voku: -5.150  1.700 -5.122 -1.456  0.866  0.875  0.587  0.274 -0.665 -0.916 -1.218  0.211  0.883  7.275  3.386 -7.173  2.429 -1.230 -0.328 -1.195 -0.846 -0.865
Pim: -5.150  1.700 -5.122 -1.456  0.866  0.875  0.587  0.274 -0.665 -0.916 -1.218 -0.962  0.883  7.275  3.386 -5.946 -1.927  0.732  0.182 -1.442 -2.578  4.237
ful:  1.162  2.520 -1.355 -1.630  0.872  1.863 -0.841 -2.792 -2.756 -2.415  4.843  1.031 -3.232 -4.948  3.587  5.575  2.265 -5.527 -0.530 -0.631  0.185 -2.370
ruz: -5.150  1.700 -5.122 -1.456  0.866  0.875  0.587  0.274 -0.665 -0.916 -1.218  0.211  0.883  7.275  3.386 -5.946 -1.927  0.732  0.182 -1.442 -2.578  4.237
Vuna: -2.481  0.513 -3.734  2.751 -0.857 -1.662  1.814 -2.418  0.727 -0.877 -1.774  1.838 -0.037  5.124  6.832  0.417  0.807  2.560 -1.843 -2.328 -0.091  4.643
Pag: -2.865  2.785 -0.838 -1.573 -1.306  2.220  0.718  3.989 -2.054  0.420 -2.642 -1.384 -1.755 -0.247  2.034 -0.219  1.496  2.035  0.531  5.645 -0.557  8.838
step +1: -0.916
-0.915
step +1:  3.386 -5.946
 3.387 -5.945

sed: -1.257  0.100  2.096  0.272 -3.176  3.005  0.025 -1.602  0.741  0.288  0.672 -1.633  2.404 -3.056  0.914 -0.619 -0.917 -2.573 -0.374 -2.050  2.006 -0.431 -4.021 -1.239 -2.841  1.236  1.154 -2.555  2.495
digel:  0.887  1.028  3.805  3.051 -1.130  0.462 -2.466  2.931  0.942 -4.925  0.004 -0.231 -3.892 -1.195  2.366 -2.377 -1.274  3.969 -0.227 -2.751 -1.775  3.656  4.593  2.285  1.177 -1.100  0.062  1.001 -1.256
let:  0.077  1.359  0.306 -1.117  3.038  0.349  0.379 -1.595  1.176  5.423  3.112  1.220 -2.129 -0.677  2.098  3.179 -2.104 -3.287 -1.562 -1.395  2.365 -6.194  1.722  0.379  0.379  7.268  2.365 -2.776  0.169
Neme:  0.887  1.028  3.805  0.011 -1.130  0.462 -2.466  2.931  0.942 -4.925  0.923 -0.231 -3.892 -1.195  3.038 -2.377 -1.274  3.969 -0.227 -2.751 -1.775  3.656  4.593  2.285  1.177 -1.100  3.659  1.001 -1.256
sesug: -0.782 -1.223 -0.555 -1.749 -0.855 -1.438  0.043 -2.604 -2.088  0.353 -2.783 -0.493  1.467  1.274 -1.580  2.453 -0.509 -0.082  0.177  1.279  1.016 -0.804  0.313  0.411  1.076 -2.934 -2.865  0.534 -0.970
places let: 2.365
21 27
asked:  0.887  1.028  3.805  3.051 -1.130  0.462 -2.466  2.931  0.942 -4.925  0.004 -0.231 -3.892 -1.195  2.366 -2.377 -1.274  3.969 -0.227 -2.751 -1.775  3.656  4.593  2.285  1.177 -1.100  0.062  1.001 -1.256
digel
diff sesug: -0.782 -1.223 -0.555 -1.749 -0.855 -1.438  0.043 -2.604 -2.088  0.353 -2.783 -0.493  1.467  1.274 -1.580  2.453 -0.509 -0.082  0.177  1.279  1.016 -0.804  0.313  0.411  1.076 -2.934 -2.866  0.534 -0.970
27, -2.865

Nafi: 0.449 0.267 0.942 0.694 1.908
Puz: -0.607 -0.607 -0.619 -0.607 -0.607
Led: 0.115 1.335 0.097 3.278 1.133
Zagu: -0.156 -1.374  0.572 -1.383 -2.726
mena: -0.031  0.608  0.453  2.914  0.056
mab: -0.608  0.608  0.453  2.914 -2.358
gopor: -0.147 -1.803 -1.450 -7.510 -2.382
step -1: -0.607 -0.607 -0.619
-0.608 -0.608 -0.620
diff gopor: -0.147 -1.803 -1.450 -7.510 -2.383
5, -2.382
places Puz: -0.607
1 2 4 5
step -1: 0.097
0.096

Benu: -5.031 -0.050  6.684  0.720 -3.137 -5.963  2.758 -5.397  2.420 -1.739 -1.798  1.273 -1.887
nanef: -2.630 -3.465  5.327  1.457  0.662 -4.946  6.751 -4.391 -1.850  2.688 -1.313  1.903  0.225
kidi:  5.667 -0.566  1.737  1.475 -1.112 -0.566  4.225  0.948 -0.566 -7.239 -0.566  0.032  1.475
Dase:  3.705 -0.188 -0.442 -1.807 -1.798  1.320 -2.238 -3.085 -2.140  0.217  0.652  1.513  1.383
Zofa:  7.034 -0.178  1.572  0.077 -1.999  4.607  3.239  0.362 -0.436 -7.911  0.645  0.996  2.575
nukup:  6.237 -0.140 -0.677 -3.643 -4.214  4.137 -0.910 -5.021 -3.571 -1.708  2.112  3.600  2.311
fep:  0.887 -0.287 -0.405 -0.290 -0.284 -2.858 -0.202  0.211 -2.195  1.754 -2.303  1.556  0.626
Galip: -4.768  0.327  2.486  4.282  2.124 -0.565 -4.915  4.201 -1.378  1.518  6.162 -3.936 -2.181
diff nukup:  6.237 -0.140 -0.677 -3.643 -4.214  4.137 -0.910 -5.021 -3.572 -1.708  2.112  3.600  2.311
9, -3.571
places kidi: -0.566
2 6 9 11
diff Galip: -4.768  0.327  2.486  4.282  2.124 -0.565 -4.915  4.201 -1.378  1.518  6.162 -3.935 -2.181
12, -3.936

Bebu:  1.683 -1.130 -3.925  1.429  3.506 -1.667
momuz:  1.683 -1.130 -3.925 -2.008  0.206 -6.108
dorid: -0.405 -0.708 -3.563  1.684  2.701 -1.661
bola:  1.683 -1.130 -3.925  0.206 -2.008  0.206
places bola: 1.683
1
step -1: 0.206
0.205
asked: -2.008  0.206 -6.108
momuz
step +1: 3.506
3.507
diff dorid: -0.406 -0.708 -3.563  1.684  2.701 -1.661
1, -0.405

